128 stands for zero in the data rows.
One hidden rule gives every row of this table a label. Here are some rows, each with its label.
[140, 192, 129, 141, 151, 86, 178, 117, 128, 89, 137, 91, 95, 95, 31, 79, 159, 188, 92, 213, 134, 211, 125, 163, 143, 132, 115, 93, 45, 88, 193, 112, 178, 54, 142, 194, 129, 89, 128, 53, 100, 13, 169, 145, 117, 149, 214, 119] 4
[108, 140, 129, 169, 124, 152, 122, 124, 121, 182, 157, 144, 139, 116, 169, 136, 111, 119, 146, 98, 134, 97, 138, 152, 126, 180, 118, 148, 107, 187, 106, 134, 143, 177, 130, 95, 114, 201, 107, 137, 129, 230, 117, 129, 126, 132, 61, 121] 5
[139, 97, 156, 149, 138, 185, 132, 129, 99, 159, 137, 127, 129, 117, 68, 134, 131, 131, 105, 168, 132, 71, 146, 134, 94, 121, 88, 131, 127, 90, 131, 119, 146, 172, 134, 170, 121, 155, 121, 108, 116, 146, 180, 134, 150, 112, 53, 130] 4
[117, 35, 143, 135, 122, 160, 94, 124, 145, 158, 152, 149, 144, 128, 217, 199, 130, 165, 116, 66, 137, 142, 141, 127, 148, 105, 120, 144, 116, 83, 105, 159, 127, 172, 110, 104, 145, 247, 92, 165, 117, 160, 87, 140, 142, 96, 142, 118] 5
[128, 168, 119, 97, 124, 112, 103, 104, 160, 73, 119, 101, 108, 153, 223, 175, 165, 120, 189, 84, 82, 159, 131, 0, 187, 119, 169, 146, 128, 153, 112, 86, 113, 106, 127, 85, 113, 159, 217, 123, 152, 85, 79, 71, 119, 142, 41, 140] 1
[116, 129, 141, 125, 122, 161, 166, 103, 105, 61, 157, 97, 115, 141, 113, 159, 136, 160, 130, 160, 140, 129, 127, 73, 165, 15, 126, 114, 127, 108, 134, 136, 151, 145, 106, 174, 135, 102, 97, 57, 115, 171, 173, 148, 146, 142, 129, 131] 1
[130, 39, 167, 130, 142, 134, 139, 107, 94, 81, 140, 164, 130, 89, 0, 115, 95, 192, 65, 127, 172, 137, 119, 189, 149, 67, 115, 87, 29, 83, 120, 106, 177, 66, 116, 179, 133, 76, 114, 72, 97, 113, 89, 148, 139, 112, 186, 114] 6
[135, 205, 126, 124, 108, 133, 133, 164, 141, 177, 105, 154, 147, 112, 120, 125, 102, 157, 62, 145, 110, 83, 118, 87, 76, 114, 119, 138, 136, 84, 118, 123, 155, 206, 130, 158, 125, 86, 135, 148, 146, 83, 162, 126, 118, 150, 177, 133] 2
[113, 205, 105, 123, 134, 141, 66, 149, 129, 134, 132, 134, 89, 159, 139, 105, 228, 160, 165, 87, 92, 192, 123, 87, 164, 170, 89, 135, 137, 192, 197, 143, 127, 108, 143, 205, 124, 101, 108, 137, 153, 65, 137, 124, 114, 152, 132, 136] 3
[130, 255, 171, 147, 115, 122, 200, 141, 100, 109, 133, 155, 123, 111, 68, 103, 138, 125, 35, 114, 114, 102, 141, 151, 99, 177, 139, 115, 106, 131, 49, 162, 121, 102, 124, 162, 125, 67, 122, 51, 128, 133, 255, 134, 131, 140, 198, 132] 6
[97, 20, 91, 120, 162, 112, 161, 99, 120, 31, 153, 105, 80, 122, 161, 84, 161, 123, 112, 228, 137, 214, 136, 130, 149, 81, 136, 94, 54, 169, 236, 90, 165, 0, 137, 162, 149, 172, 109, 85, 121, 94, 111, 112, 128, 135, 133, 121] 5
[128, 120, 169, 144, 142, 111, 103, 137, 136, 167, 122, 135, 145, 138, 128, 123, 106, 139, 170, 115, 130, 113, 117, 130, 78, 159, 132, 138, 198, 100, 132, 155, 115, 147, 128, 100, 125, 149, 102, 173, 131, 132, 160, 147, 129, 120, 73, 130] 3
[125, 144, 149, 161, 104, 135, 117, 121, 141, 154, 105, 135, 142, 147, 189, 131, 69, 125, 125, 121, 110, 122, 134, 45, 109, 165, 134, 133, 154, 108, 64, 150, 126, 161, 153, 114, 113, 127, 118, 149, 129, 182, 38, 132, 109, 142, 22, 116] 1
[104, 88, 141, 131, 149, 199, 106, 101, 129, 154, 130, 125, 148, 164, 167, 132, 131, 133, 165, 156, 142, 178, 131, 180, 147, 77, 125, 126, 81, 93, 140, 117, 148, 88, 94, 122, 138, 183, 102, 124, 109, 131, 58, 130, 133, 115, 136, 131] 5
[123, 168, 83, 68, 109, 97, 63, 145, 167, 134, 110, 134, 124, 161, 208, 166, 228, 70, 140, 201, 89, 149, 119, 15, 171, 199, 191, 125, 180, 170, 160, 91, 94, 145, 131, 168, 120, 80, 173, 153, 184, 56, 65, 105, 87, 149, 125, 144] 1
[114, 68, 114, 116, 176, 146, 186, 131, 114, 148, 168, 104, 93, 147, 63, 109, 99, 140, 134, 116, 142, 148, 149, 81, 143, 64, 112, 121, 88, 120, 173, 120, 150, 119, 125, 130, 141, 155, 157, 101, 114, 76, 137, 139, 132, 169, 208, 119] 1
[136, 212, 130, 123, 124, 98, 129, 151, 112, 68, 133, 114, 96, 128, 70, 118, 178, 117, 124, 86, 135, 188, 109, 113, 100, 142, 142, 104, 116, 144, 120, 121, 109, 161, 124, 178, 117, 54, 162, 99, 139, 81, 235, 120, 114, 154, 137, 130] 2
[127, 30, 103, 97, 119, 86, 129, 121, 123, 48, 119, 115, 113, 95, 88, 49, 152, 167, 118, 198, 125, 180, 122, 139, 90, 128, 142, 92, 91, 168, 203, 81, 144, 151, 120, 151, 117, 113, 142, 97, 115, 146, 204, 86, 130, 153, 205, 165] 6
[138, 232, 146, 129, 97, 118, 139, 153, 118, 109, 113, 148, 128, 109, 125, 128, 73, 120, 105, 107, 121, 91, 121, 115, 145, 114, 110, 129, 132, 148, 124, 176, 130, 215, 126, 126, 127, 136, 58, 161, 109, 72, 193, 134, 132, 107, 108, 121] 2
[135, 154, 141, 141, 151, 143, 118, 121, 147, 105, 94, 139, 138, 134, 122, 111, 43, 99, 100, 99, 104, 122, 114, 136, 83, 148, 124, 145, 144, 199, 96, 141, 126, 152, 147, 54, 119, 130, 102, 88, 161, 143, 156, 131, 127, 121, 118, 136] 2
[126, 104, 124, 131, 138, 136, 100, 123, 99, 172, 116, 112, 157, 96, 78, 97, 46, 144, 110, 95, 133, 116, 133, 205, 92, 144, 130, 158, 112, 64, 102, 137, 117, 99, 119, 109, 159, 144, 103, 79, 122, 170, 175, 134, 151, 126, 146, 115] 6
[127, 63, 99, 125, 115, 130, 151, 143, 102, 97, 150, 134, 150, 119, 102, 89, 69, 155, 121, 164, 142, 163, 144, 205, 160, 59, 77, 97, 76, 96, 191, 142, 164, 100, 115, 154, 124, 157, 131, 111, 98, 99, 119, 148, 157, 134, 154, 111] 6
[159, 198, 118, 128, 107, 82, 110, 172, 117, 102, 78, 119, 116, 147, 137, 118, 244, 106, 123, 84, 115, 121, 118, 66, 81, 153, 169, 127, 155, 151, 82, 138, 108, 142, 150, 201, 122, 170, 150, 78, 138, 138, 176, 123, 122, 131, 128, 152] 2
[104, 116, 114, 134, 161, 154, 150, 98, 110, 75, 146, 141, 171, 118, 95, 81, 162, 187, 85, 128, 147, 129, 136, 189, 112, 69, 113, 142, 68, 117, 127, 147, 169, 114, 105, 119, 142, 152, 58, 101, 103, 132, 175, 164, 169, 121, 147, 110] 5
[136, 86, 71, 97, 150, 76, 139, 123, 141, 123, 164, 121, 95, 141, 233, 129, 186, 106, 190, 196, 101, 165, 134, 83, 215, 162, 118, 118, 120, 111, 126, 113, 124, 131, 106, 156, 133, 185, 170, 140, 160, 63, 113, 96, 119, 134, 65, 150] 2
[115, 61, 49, 81, 169, 142, 122, 105, 159, 100, 122, 98, 110, 165, 180, 120, 251, 129, 188, 172, 129, 173, 152, 105, 191, 153, 157, 106, 167, 147, 204, 59, 104, 121, 103, 144, 125, 208, 192, 147, 139, 133, 91, 95, 128, 165, 51, 137] 3
[132, 137, 156, 140, 134, 145, 165, 156, 98, 110, 115, 144, 133, 73, 59, 97, 166, 128, 63, 129, 138, 110, 142, 160, 105, 76, 144, 112, 27, 146, 148, 156, 131, 92, 170, 138, 142, 139, 86, 134, 98, 116, 150, 154, 151, 115, 217, 99] 6
[145, 63, 104, 121, 128, 111, 102, 97, 133, 84, 95, 113, 119, 148, 239, 152, 133, 99, 116, 135, 88, 107, 111, 66, 144, 166, 158, 110, 140, 181, 156, 120, 100, 159, 106, 112, 113, 52, 162, 150, 133, 65, 136, 122, 119, 136, 123, 143] 2
[137, 149, 148, 104, 106, 91, 102, 153, 119, 197, 108, 140, 145, 117, 117, 123, 183, 98, 107, 115, 96, 120, 111, 73, 106, 165, 168, 130, 199, 170, 102, 127, 117, 195, 163, 118, 105, 81, 165, 152, 139, 84, 143, 133, 127, 149, 124, 149] 1
[96, 36, 124, 124, 134, 147, 168, 107, 138, 122, 134, 123, 112, 165, 94, 101, 169, 156, 125, 139, 144, 118, 153, 167, 175, 53, 94, 99, 69, 93, 164, 133, 150, 166, 102, 125, 130, 201, 113, 148, 91, 159, 114, 124, 134, 103, 169, 120] 5
[137, 161, 112, 131, 155, 131, 109, 132, 136, 112, 127, 141, 127, 146, 127, 136, 87, 114, 165, 123, 147, 113, 132, 150, 116, 126, 82, 136, 116, 56, 166, 163, 140, 113, 106, 91, 148, 181, 118, 88, 135, 185, 95, 145, 135, 115, 78, 134] 4
[94, 29, 78, 131, 167, 164, 173, 99, 145, 101, 158, 124, 121, 127, 62, 140, 135, 149, 127, 115, 116, 125, 144, 255, 140, 76, 124, 112, 52, 56, 168, 118, 126, 66, 100, 168, 163, 199, 127, 67, 95, 228, 121, 158, 131, 142, 165, 127] 5
[129, 86, 143, 121, 124, 130, 107, 118, 137, 116, 155, 127, 131, 136, 62, 144, 100, 131, 143, 54, 117, 124, 136, 96, 107, 102, 195, 146, 129, 98, 64, 129, 121, 143, 128, 91, 133, 106, 158, 122, 134, 118, 124, 118, 125, 118, 51, 128] 1
[165, 170, 175, 190, 124, 148, 171, 122, 123, 238, 136, 166, 209, 103, 53, 97, 34, 155, 144, 59, 169, 70, 142, 174, 41, 73, 70, 139, 63, 120, 65, 186, 167, 166, 128, 174, 161, 203, 56, 135, 91, 208, 90, 167, 151, 77, 101, 101] 4
[109, 38, 89, 84, 140, 150, 110, 121, 142, 113, 118, 111, 79, 147, 103, 125, 255, 126, 193, 225, 91, 169, 118, 95, 195, 165, 158, 102, 83, 210, 209, 97, 100, 99, 114, 129, 117, 137, 186, 133, 166, 109, 50, 91, 120, 176, 72, 140] 5
[133, 146, 45, 75, 128, 116, 123, 119, 137, 97, 118, 92, 109, 156, 75, 176, 213, 128, 148, 210, 112, 220, 130, 148, 148, 157, 218, 123, 232, 238, 196, 73, 102, 55, 132, 139, 92, 56, 196, 107, 150, 47, 149, 100, 108, 157, 75, 159] 3
[151, 194, 123, 139, 104, 77, 176, 122, 119, 79, 106, 124, 136, 97, 0, 96, 77, 137, 107, 70, 134, 121, 113, 213, 87, 113, 129, 146, 156, 105, 143, 160, 166, 104, 147, 122, 139, 80, 159, 160, 123, 38, 156, 167, 116, 119, 200, 116] 6
[155, 105, 188, 145, 76, 93, 123, 148, 121, 165, 98, 147, 123, 128, 49, 131, 95, 88, 109, 80, 126, 112, 118, 33, 58, 192, 160, 137, 207, 159, 106, 158, 140, 173, 153, 122, 113, 131, 94, 50, 139, 142, 193, 137, 112, 136, 167, 147] 1
[172, 209, 167, 150, 95, 94, 151, 177, 108, 84, 104, 160, 115, 84, 15, 93, 154, 145, 72, 114, 145, 121, 125, 155, 90, 160, 130, 115, 146, 122, 46, 149, 147, 145, 139, 141, 121, 43, 90, 101, 119, 121, 250, 133, 143, 85, 255, 133] 4
[138, 166, 139, 133, 152, 137, 121, 118, 116, 187, 129, 136, 141, 150, 110, 154, 96, 137, 119, 112, 155, 126, 131, 118, 74, 130, 116, 131, 113, 107, 137, 164, 112, 94, 132, 161, 137, 144, 130, 129, 109, 75, 160, 135, 129, 125, 205, 130] 4
[131, 140, 143, 144, 117, 122, 114, 114, 138, 180, 112, 145, 182, 157, 150, 157, 65, 144, 136, 87, 134, 109, 148, 160, 123, 129, 105, 156, 111, 72, 113, 133, 116, 190, 116, 86, 133, 167, 105, 155, 108, 202, 82, 156, 139, 114, 158, 121] 6
[130, 170, 140, 152, 134, 129, 171, 123, 132, 184, 97, 144, 140, 103, 136, 151, 59, 111, 145, 92, 129, 108, 124, 146, 89, 137, 101, 136, 104, 149, 50, 139, 126, 174, 122, 101, 133, 124, 88, 148, 143, 149, 144, 117, 142, 110, 149, 115] 6
[105, 54, 134, 99, 197, 145, 161, 103, 116, 77, 176, 112, 136, 91, 34, 121, 154, 152, 127, 180, 150, 173, 137, 172, 174, 51, 119, 122, 14, 103, 148, 133, 163, 73, 108, 156, 129, 165, 159, 103, 69, 177, 78, 138, 141, 117, 203, 124] 6
[150, 70, 114, 143, 122, 137, 92, 139, 149, 212, 106, 152, 152, 135, 170, 160, 58, 82, 139, 116, 83, 109, 131, 52, 116, 175, 124, 149, 189, 138, 128, 159, 98, 212, 146, 57, 122, 141, 157, 176, 162, 219, 165, 123, 128, 109, 0, 133] 1
[131, 142, 105, 104, 115, 98, 154, 153, 123, 100, 124, 105, 110, 118, 97, 112, 182, 147, 136, 170, 124, 149, 135, 105, 128, 142, 134, 107, 153, 143, 139, 110, 136, 96, 148, 176, 118, 101, 142, 61, 120, 8, 191, 120, 115, 133, 255, 144] 1
[134, 115, 119, 126, 103, 109, 149, 137, 119, 126, 125, 151, 124, 109, 120, 104, 130, 145, 123, 88, 128, 122, 130, 169, 139, 125, 102, 139, 93, 81, 104, 137, 123, 181, 152, 121, 131, 88, 103, 133, 113, 168, 139, 148, 113, 112, 147, 108] 6
[118, 108, 198, 164, 107, 154, 132, 176, 145, 109, 107, 149, 153, 113, 67, 112, 2, 135, 106, 74, 179, 5, 121, 137, 31, 164, 87, 162, 199, 137, 0, 203, 124, 255, 148, 135, 170, 174, 106, 201, 116, 180, 147, 171, 147, 120, 172, 110] 3
[144, 146, 95, 129, 88, 37, 130, 159, 106, 153, 122, 107, 102, 128, 81, 106, 210, 150, 100, 186, 111, 151, 114, 79, 80, 184, 192, 131, 132, 195, 81, 133, 122, 119, 150, 214, 107, 18, 101, 121, 159, 0, 188, 132, 130, 140, 125, 172] 2
[131, 158, 120, 169, 116, 129, 50, 111, 146, 221, 130, 125, 133, 124, 119, 146, 166, 71, 165, 76, 111, 115, 122, 78, 151, 155, 140, 135, 165, 128, 92, 127, 114, 145, 120, 84, 130, 171, 137, 147, 136, 244, 78, 119, 135, 154, 108, 137] 1
[114, 34, 99, 132, 143, 122, 147, 152, 125, 103, 146, 97, 99, 112, 37, 68, 207, 164, 114, 182, 131, 162, 133, 177, 178, 132, 177, 110, 121, 114, 184, 113, 137, 88, 107, 190, 113, 110, 154, 88, 114, 76, 173, 120, 123, 112, 127, 105] 5
[114, 98, 116, 109, 135, 128, 58, 121, 136, 114, 128, 118, 141, 128, 148, 126, 82, 132, 154, 60, 107, 126, 126, 129, 112, 147, 126, 120, 144, 111, 103, 112, 108, 58, 116, 139, 119, 214, 97, 184, 136, 153, 130, 121, 126, 114, 121, 120] 3
[109, 104, 116, 141, 149, 153, 133, 126, 131, 159, 133, 142, 135, 176, 228, 183, 84, 150, 145, 127, 132, 110, 138, 138, 98, 125, 77, 133, 95, 102, 94, 105, 149, 139, 136, 56, 151, 190, 105, 173, 84, 200, 110, 142, 141, 100, 172, 110] 5
[136, 140, 174, 115, 150, 103, 150, 121, 113, 82, 123, 133, 141, 135, 92, 88, 113, 81, 121, 122, 149, 128, 111, 199, 97, 136, 132, 132, 157, 105, 189, 127, 127, 131, 132, 176, 117, 88, 83, 132, 114, 189, 140, 146, 133, 148, 171, 113] 5
[115, 101, 130, 83, 149, 140, 109, 112, 138, 47, 152, 114, 107, 142, 135, 121, 255, 104, 98, 164, 121, 217, 125, 153, 160, 107, 140, 114, 157, 155, 179, 112, 132, 88, 120, 144, 126, 102, 212, 113, 116, 78, 119, 91, 125, 152, 25, 151] 3
[130, 168, 117, 170, 104, 66, 100, 118, 132, 185, 118, 125, 126, 128, 176, 175, 134, 122, 160, 109, 125, 86, 118, 182, 182, 171, 125, 127, 176, 135, 70, 159, 119, 153, 173, 85, 126, 59, 142, 147, 123, 119, 177, 107, 119, 127, 102, 131] 3
[148, 120, 97, 113, 161, 88, 62, 117, 137, 175, 130, 126, 117, 150, 244, 183, 168, 124, 186, 152, 135, 106, 126, 153, 182, 137, 165, 168, 197, 112, 165, 92, 121, 164, 118, 97, 122, 91, 123, 185, 144, 140, 94, 79, 102, 134, 67, 139] 1
[110, 103, 74, 108, 147, 140, 73, 116, 144, 111, 114, 104, 103, 198, 167, 132, 178, 111, 173, 141, 121, 156, 129, 159, 202, 70, 121, 137, 134, 136, 153, 82, 119, 119, 111, 45, 121, 228, 149, 190, 146, 153, 127, 116, 138, 137, 74, 132] 5
Which label does each new row get?
[161, 174, 176, 137, 108, 86, 180, 115, 127, 125, 143, 127, 144, 164, 79, 116, 141, 162, 174, 146, 113, 127, 109, 158, 159, 174, 184, 114, 118, 227, 124, 117, 132, 149, 126, 135, 123, 115, 146, 148, 140, 70, 255, 109, 112, 142, 141, 110] ~ 4
[137, 255, 196, 198, 87, 89, 118, 181, 109, 126, 83, 161, 121, 51, 35, 106, 68, 122, 106, 100, 123, 54, 109, 86, 26, 158, 123, 166, 192, 128, 85, 121, 134, 245, 140, 121, 124, 60, 101, 114, 118, 141, 174, 162, 123, 111, 170, 101] ~ 1
[111, 113, 84, 112, 131, 130, 71, 112, 163, 123, 153, 84, 129, 190, 255, 181, 141, 89, 185, 98, 98, 110, 147, 102, 134, 138, 141, 118, 155, 156, 171, 119, 107, 118, 131, 98, 143, 117, 166, 156, 166, 243, 35, 103, 131, 128, 97, 111] ~ 3
[103, 38, 111, 94, 120, 141, 148, 88, 126, 153, 149, 137, 108, 134, 131, 116, 151, 139, 154, 214, 126, 117, 121, 196, 168, 33, 126, 124, 135, 140, 143, 132, 123, 58, 98, 175, 123, 143, 153, 84, 88, 97, 174, 144, 116, 149, 91, 111] ~ 5
[141, 141, 163, 169, 129, 166, 131, 122, 110, 210, 127, 146, 153, 134, 167, 159, 95, 97, 134, 99, 137, 120, 134, 132, 97, 127, 90, 168, 100, 119, 91, 156, 131, 187, 144, 53, 134, 181, 92, 140, 126, 252, 75, 179, 139, 121, 147, 110] ~ 4
[132, 79, 131, 118, 117, 118, 119, 137, 123, 186, 119, 138, 89, 140, 76, 140, 144, 140, 120, 113, 124, 83, 132, 165, 138, 156, 182, 106, 102, 101, 84, 135, 132, 120, 152, 141, 118, 152, 128, 157, 153, 237, 167, 140, 121, 121, 127, 126] ~ 6
[129, 211, 106, 84, 122, 139, 44, 111, 130, 124, 136, 116, 106, 164, 135, 180, 197, 58, 141, 121, 103, 85, 123, 71, 186, 226, 160, 146, 174, 185, 131, 108, 91, 189, 149, 77, 111, 83, 139, 152, 120, 140, 79, 92, 83, 150, 49, 148] ~ 1
[112, 96, 144, 122, 154, 154, 139, 127, 132, 48, 138, 115, 129, 87, 93, 102, 141, 188, 106, 200, 143, 135, 133, 157, 154, 59, 143, 114, 102, 161, 155, 109, 149, 29, 117, 240, 132, 95, 82, 48, 95, 95, 186, 129, 149, 108, 228, 131] ~ 5
[119, 125, 129, 149, 113, 149, 128, 150, 117, 137, 158, 125, 145, 101, 88, 74, 153, 145, 141, 110, 137, 134, 131, 158, 95, 124, 115, 99, 106, 112, 145, 129, 145, 104, 122, 127, 135, 95, 140, 100, 100, 92, 165, 131, 160, 123, 186, 121] ~ 5
[118, 78, 135, 115, 144, 117, 126, 134, 106, 171, 143, 128, 110, 143, 207, 130, 133, 104, 95, 202, 120, 152, 126, 131, 143, 148, 110, 108, 162, 140, 105, 125, 127, 163, 112, 103, 136, 114, 143, 158, 155, 168, 64, 132, 120, 98, 152, 131] ~ 3
[128, 126, 160, 174, 144, 191, 168, 116, 124, 101, 146, 175, 143, 122, 72, 135, 72, 126, 126, 54, 161, 113, 124, 255, 113, 126, 68, 145, 81, 77, 142, 108, 155, 119, 126, 129, 158, 234, 105, 135, 96, 116, 155, 180, 142, 87, 174, 127] ~ 6
[149, 154, 160, 142, 120, 158, 100, 112, 134, 216, 94, 139, 123, 102, 166, 139, 60, 99, 162, 151, 120, 92, 147, 146, 57, 120, 106, 145, 124, 128, 40, 144, 136, 169, 135, 39, 159, 97, 119, 138, 137, 85, 147, 119, 122, 106, 105, 125] ~ 4
[110, 152, 152, 169, 107, 117, 143, 94, 133, 244, 134, 119, 143, 147, 170, 103, 107, 111, 155, 83, 125, 133, 133, 100, 139, 118, 98, 129, 155, 87, 116, 149, 102, 159, 116, 103, 134, 144, 131, 141, 130, 196, 42, 124, 139, 105, 138, 124] ~ 3
[109, 34, 83, 115, 176, 112, 25, 109, 155, 186, 126, 120, 103, 177, 255, 217, 198, 87, 221, 94, 108, 123, 133, 0, 183, 212, 152, 155, 123, 143, 172, 98, 96, 166, 134, 22, 113, 141, 178, 161, 173, 124, 106, 98, 124, 162, 71, 138] ~ 1
[135, 188, 138, 167, 123, 127, 127, 140, 121, 82, 113, 155, 176, 96, 115, 106, 41, 126, 63, 137, 141, 79, 118, 154, 70, 113, 48, 130, 88, 81, 86, 153, 135, 150, 130, 174, 135, 134, 90, 58, 84, 184, 197, 166, 141, 94, 119, 104] ~ 6
[146, 105, 143, 116, 106, 132, 102, 113, 134, 144, 104, 131, 131, 123, 3, 119, 115, 116, 114, 73, 118, 141, 127, 58, 113, 174, 108, 146, 85, 124, 66, 117, 138, 182, 134, 111, 111, 141, 122, 71, 123, 56, 167, 125, 98, 142, 152, 126] ~ 2
[139, 141, 111, 125, 93, 91, 124, 159, 119, 78, 96, 109, 113, 136, 78, 88, 209, 118, 100, 144, 118, 177, 102, 13, 142, 154, 195, 129, 167, 191, 90, 90, 137, 175, 147, 155, 101, 98, 159, 102, 147, 37, 239, 109, 110, 157, 178, 147] ~ 1
[131, 202, 117, 138, 121, 114, 90, 151, 143, 213, 120, 141, 132, 156, 186, 117, 153, 77, 149, 94, 118, 76, 109, 91, 80, 162, 145, 154, 174, 152, 132, 141, 118, 150, 124, 80, 123, 112, 157, 117, 142, 86, 158, 103, 110, 118, 75, 113] ~ 1
Which column or columns does the hidden rule look at? Columns are counted from 0, in order:
0 23 28
